In the rows, zero is written as 128.
Each path below is one point turned by a fixed rotation once a step. After each direction that follows a path, write how fast that rotation turns it, in degrees per step (0 if it stays still).
Each turn is a multiple of 5 degrees from 10 to 175, or 0.
Each row of a path follows its step; steps can be skipped.
Rotation 1:
step 1: [119 142 132 124 122 110 123 134 127 115 132 128 113 127 114 126 134 126
 124 142 126 126 118 115 133 124 136 130 129 145 129 133 137 140 130 124
 135 135 135 122 118 133 129 125 122 141]
step 4: [134 132 124 127 120 126 128 119 124 124 131 125 116 128 118 116 133 125
 130 121 141 133 110 112 132 135 127 131 121 144 131 140 124 129 123 125
 129 121 133 115 135 140 113 143 128 129]
step 5: [139 130 122 132 125 124 134 130 140 119 122 131 121 141 119 125 117 127
 128 131 134 121 117 126 136 119 139 135 130 133 125 124 124 124 130 135
 130 112 113 114 116 124 126 123 118 148]
step 11: [128 139 122 136 122 128 131 114 137 126 122 132 118 139 130 128 129 122
 143 121 124 130 145 126 130 114 136 121 133 136 124 131 118 141 138 140
 119 134 117 120 119 142 130 128 131 127]
step 13: [129 139 124 131 133 120 133 124 123 129 128 111 129 131 105 120 126 135
 127 114 129 126 124 124 130 133 142 135 125 131 128 133 121 145 139 122
 138 120 135 130 110 135 130 136 120 135]
step 14: [137 120 121 152 134 139 131 115 133 128 117 127 136 128 125 127 133 121
 132 121 120 125 130 145 123 116 138 136 132 138 124 127 123 126 127 134
 128 121 132 113 124 136 125 139 124 136]
step 17: [125 126 118 139 144 118 134 120 135 120 126 133 141 126 120 132 135 122
 131 124 124 119 131 127 134 119 142 142 128 119 138 131 123 119 144 127
 129 136 114 125 113 124 128 124 118 134]
Directions:
[130 127 127 128 128 132 131 126 128 128 125 127 124 131 132 130 129 126
 127 129 127 130 127 130 128 128 124 129 130 126 128 129 129 125 131 130
 132 124 130 122 128 124 133 131 131 129] | 155
[129 127 125 130 125 128 130 128 130 128 129 132 132 125 126 128 129 128
 123 122 131 133 126 127 130 128 125 125 126 128 131 126 129 126 127 129
 125 131 129 129 126 127 131 134 129 126] | 175
[130 123 124 126 127 131 129 127 130 131 128 123 130 124 129 128 129 129
 133 129 130 128 126 130 127 131 131 130 127 129 127 125 131 132 129 127
 128 126 129 130 130 127 125 133 131 131] | 70
Rotation 2:
step 1: [134 116 121 130 132 140 115 120 140 119 131 133 133 124 136 113 140 123
 129 121 122 127 129 128 120 120 118 149 118 120 125 128 138 128 120 141
 143 121 124 134 123 126 126 127 121 131]
step 10: [146 130 132 115 122 126 137 123 137 134 140 134 120 130 118 141 116 125
 131 133 134 120 132 126 127 122 116 124 132 148 114 120 126 120 122 127
 120 137 133 136 121 134 133 124 114 129]
step 13: [130 138 133 130 121 137 124 130 123 126 133 141 124 126 122 126 117 136
 133 123 147 134 133 124 128 132 114 133 116 142 126 144 145 131 141 119
 131 131 116 130 121 138 139 118 130 127]
step 15: [127 135 115 125 106 132 131 120 124 139 122 119 132 134 124 124 133 126
 137 131 129 129 137 136 144 123 135 143 119 127 131 139 131 116 122 118
 120 126 135 115 114 131 118 132 131 129]
step 16: [126 127 126 129 117 136 135 143 133 136 131 128 131 116 129 132 119 125
 122 128 125 133 130 147 119 128 129 122 123 138 140 134 134 117 137 121
 119 114 106 127 130 116 124 118 127 116]
step 18: [147 120 130 130 116 130 123 121 132 113 126 115 146 131 126 123 112 121
 129 132 131 126 145 142 121 139 123 131 137 130 128 128 135 121 118 136
 132 128 130 119 125 129 123 139 136 129]
step 21: [133 124 140 141 126 123 121 109 119 128 132 140 137 131 120 124 127 137
 116 132 128 134 123 143 122 125 129 116 141 143 124 139 122 116 117 125
 125 137 137 128 123 124 132 120 131 133]
Directions:
[132 130 125 130 130 129 122 127 131 129 124 129 126 128 127 123 127 125
 127 130 126 129 131 127 127 126 131 128 127 130 126 130 125 125 125 125
 128 127 132 125 129 129 128 132 133 130] | 125
[129 129 131 124 128 131 126 126 130 125 132 129 132 130 127 129 125 129
 127 131 129 126 130 133 129 127 130 133 125 128 129 132 128 126 126 129
 129 131 134 129 127 128 125 126 125 128] | 130
[124 128 129 130 131 127 129 128 127 120 129 130 128 123 127 126 123 126
 129 124 128 126 130 127 125 127 125 130 126 126 126 128 129 128 130 130
 129 130 127 128 127 127 125 134 131 126] | 65
Rotation 3:
step 0: [116 116 129 122 122 126 123 130 123 132 121 137 136 148 137 129 120 127
 124 131 130 136 144 126 127 130 136 132 119 127 144 137 138 123 124 125
 132 124 139 138 112 127 128 139 121 122]
step 2: [137 146 119 126 114 127 124 140 115 126 120 133 138 122 134 128 133 110
 129 128 120 134 127 129 137 130 137 144 125 121 135 137 122 132 129 128
 136 130 127 138 123 120 129 114 122 127]
step 10: [125 131 110 137 127 131 134 127 128 120 128 131 142 133 117 124 134 123
 135 114 146 131 129 119 137 129 133 145 137 141 135 126 115 121 128 133
 130 134 122 129 125 129 123 130 120 139]
step 11: [115 109 125 109 138 130 121 131 126 139 121 121 131 142 136 131 124 123
 119 127 116 120 134 129 135 136 121 131 124 124 135 130 129 133 120 124
 126 123 113 114 129 128 125 126 137 130]
step 14: [123 132 134 119 128 135 135 115 127 111 135 120 126 113 125 137 127 137
 119 127 122 136 126 126 129 146 125 117 125 135 139 133 128 122 139 121
 139 124 125 127 136 116 124 121 142 124]
step 15: [124 138 120 141 120 132 115 134 134 112 121 128 134 129 134 121 121 112
 119 135 147 126 127 124 122 128 135 141 131 117 121 134 130 121 124 133
 136 131 140 117 124 127 135 126 132 130]
step 16: [102 118 132 123 130 126 140 122 123 127 130 139 137 133 114 127 130 147
 115 122 127 137 135 130 138 131 122 139 125 124 128 120 132 139 122 132
 138 126 128 132 126 128 134 128 126 128]
Directions:
[127 129 125 134 132 131 124 126 130 127 128 132 130 128 124 129 126 131
 126 127 130 128 125 126 128 133 131 127 129 125 129 127 125 129 127 127
 127 127 131 123 129 126 126 127 128 126] | 65
[128 125 128 129 124 127 130 125 131 134 128 131 127 130 131 125 127 131
 129 125 128 131 128 126 122 130 128 135 128 125 128 131 127 126 129 128
 127 127 127 128 131 126 129 128 128 132] | 140
[125 126 128 131 131 130 126 130 127 130 129 126 130 129 128 131 129 132
 130 130 124 130 124 121 128 128 128 128 124 129 129 129 131 128 129 130
 132 130 128 132 130 128 130 125 127 127] | 160
[127 125 122 132 126 128 130 128 127 127 131 131 128 133 129 127 129 126
 128 131 130 125 123 133 128 125 132 127 129 131 131 129 129 125 129 129
 128 125 130 130 128 128 130 128 131 129] | 145
[128 129 124 133 127 128 129 128 127 135 125 130 128 127 132 128 127 124
 127 127 125 125 130 129 131 130 125 127 128 132 130 124 127 130 128 129
 131 132 125 128 131 129 123 129 128 129] | 45
[128 129 126 130 125 128 131 129 128 129 128 122 126 125 131 129 130 123
 128 126 132 131 123 128 128 131 127 126 126 128 127 130 127 128 122 125
 125 129 132 130 129 126 128 126 125 128] | 140
Rotation 4:
step 0: [135 137 127 145 130 119 122 119 132 127 125 130 132 122 124 124 126 121
 129 139 136 111 125 116 134 117 129 132 120 135 134 117 149 137 131 121
 128 110 138 131 135 126 125 128 122 118]
step 5: [136 143 133 132 119 138 130 125 115 128 136 136 131 132 128 128 121 118
 142 126 126 132 131 131 130 134 128 135 136 122 112 131 128 111 135 111
 114 131 125 129 114 121 139 118 133 134]
step 6: [136 131 130 137 122 118 116 132 110 115 132 147 129 127 133 123 122 122
 131 129 130 130 138 124 121 126 140 131 139 133 128 127 135 129 129 139
 137 131 114 113 123 137 131 122 139 140]
step 9: [128 143 127 131 127 146 132 116 139 137 129 121 134 119 145 122 132 125
 137 125 130 129 124 120 122 118 137 138 125 119 126 125 135 129 142 128
 145 119 138 120 128 133 129 127 143 131]
step 11: [139 116 133 121 108 124 129 115 139 130 129 126 138 131 126 118 132 132
 114 130 119 125 121 135 127 127 119 122 142 136 117 141 119 134 124 127
 114 143 125 128 131 126 126 136 125 131]
step 14: [132 121 130 131 123 131 126 138 130 122 131 119 125 115 134 139 119 120
 136 116 124 126 127 137 138 130 128 138 135 110 126 133 128 128 133 135
 103 131 126 146 134 123 115 122 125 122]
step 21: [130 133 126 132 120 134 132 121 120 140 131 125 113 128 122 125 118 123
 143 113 135 128 116 133 126 129 131 117 119 128 109 123 123 140 121 130
 130 134 124 122 127 114 135 111 118 129]
Directions:
[126 130 126 129 127 124 127 127 126 123 128 128 135 127 129 129 128 130
 130 129 127 133 130 127 131 127 130 127 131 123 125 128 128 131 130 124
 127 129 133 128 128 131 126 125 128 127] | 80
[126 127 130 129 126 128 127 129 128 129 125 124 131 127 132 125 129 132
 126 128 125 125 127 127 126 130 131 127 128 129 129 128 129 128 130 125
 134 124 131 133 128 130 130 133 125 128] | 45
[131 126 124 125 129 128 126 130 131 132 129 132 126 129 131 124 127 129
 128 134 127 129 130 127 125 129 129 130 125 125 127 133 131 130 129 129
 128 123 131 128 129 125 125 126 129 125] | 45
[132 124 132 128 126 128 127 129 128 125 129 131 123 131 131 125 127 128
 130 122 127 129 132 129 134 126 129 130 130 128 130 129 126 126 130 128
 129 128 132 128 130 130 128 130 131 126] | 85
[126 124 128 127 126 123 128 128 129 126 127 126 125 121 129 125 124 127
 131 128 127 126 126 123 129 129 130 126 129 130 130 127 129 131 130 130
 128 133 129 128 129 122 126 126 126 129] | 100
[127 130 131 130 127 133 129 129 126 127 133 127 131 128 126 122 125 131
 131 123 123 128 127 131 124 131 126 130 128 128 126 128 131 132 125 127
 127 128 128 125 128 124 127 129 129 128] | 115
[127 125 127 126 131 129 129 131 130 128 129 128 133 129 126 125 124 129
 125 126 129 128 129 128 129 128 128 130 125 132 134 129 124 129 130 127
 124 129 128 132 121 130 126 127 127 127] | 115
[130 129 129 123 131 127 130 128 123 128 128 133 126 129 127 127 129 130
 133 130 127 126 123 129 127 127 124 128 130 129 127 126 127 130 134 126
 131 128 127 130 127 131 126 126 127 132] | 20
Rotation 5:
step 1: [120 129 135 124 133 124 128 112 146 147 135 113 131 116 133 129 138 138
 126 127 116 115 123 130 125 131 129 108 130 142 126 130 137 133 122 114
 124 124 134 119 129 135 135 132 138 125]
step 6: [127 127 119 148 129 133 135 125 118 153 130 120 120 128 120 121 120 124
 132 135 131 136 129 133 114 136 132 125 138 117 125 114 137 128 132 122
 118 137 140 129 137 140 122 125 114 122]
step 8: [129 130 128 129 131 110 130 127 130 132 137 117 124 129 142 124 125 133
 127 109 143 127 135 131 118 130 121 123 118 138 123 121 123 146 131 129
 130 139 148 128 124 119 146 125 114 133]
step 14: [130 140 113 138 126 130 115 122 127 151 126 120 118 113 111 120 129 130
 111 134 131 131 130 120 121 135 134 120 129 128 131 117 133 127 137 127
 116 135 137 125 134 143 132 130 121 118]
step 16: [125 127 126 127 138 119 137 125 119 129 128 108 124 149 142 123 127 119
 129 122 144 124 128 135 108 127 124 126 133 130 133 122 130 138 130 121
 112 140 142 124 129 129 145 125 118 126]
step 18: [130 119 134 126 120 113 132 119 117 144 134 118 123 117 124 138 119 135
 137 123 126 125 132 128 129 124 119 122 118 129 108 118 145 138 143 127
 127 112 140 133 129 120 132 133 124 129]
step 20: [112 125 143 136 133 137 120 121 140 136 121 124 137 132 123 108 124 129
 128 110 137 129 135 117 127 121 119 135 124 144 123 115 130 136 128 112
 124 127 123 139 127 131 124 128 126 137]
Directions:
[128 129 127 126 127 134 128 126 129 132 126 130 124 132 128 133 129 132
 127 128 124 130 130 131 128 129 131 128 124 124 130 127 131 130 130 125
 127 128 132 130 127 128 124 128 131 127] | 85
[130 126 125 126 130 129 126 129 127 131 127 128 132 131 132 127 128 125
 128 128 123 129 127 125 126 129 128 123 125 129 130 128 127 126 123 124
 129 127 130 126 129 122 129 130 125 133] | 100
[127 127 130 125 124 129 130 130 129 124 127 130 129 125 133 131 125 129
 132 125 130 128 133 128 125 132 126 129 127 125 127 125 129 126 128 128
 127 125 130 129 126 127 133 130 124 127] | 140
[129 131 130 130 125 130 127 128 129 125 128 134 127 125 127 126 132 128
 128 127 128 129 126 131 127 127 128 123 127 130 130 125 126 130 125 126
 125 125 126 125 126 131 131 130 133 132] | 35
[125 129 125 126 127 127 132 126 125 122 127 127 127 132 127 127 127 132
 127 128 130 129 129 126 130 131 132 126 124 131 124 129 129 130 125 125
 129 131 124 130 129 129 131 126 127 131] | 85
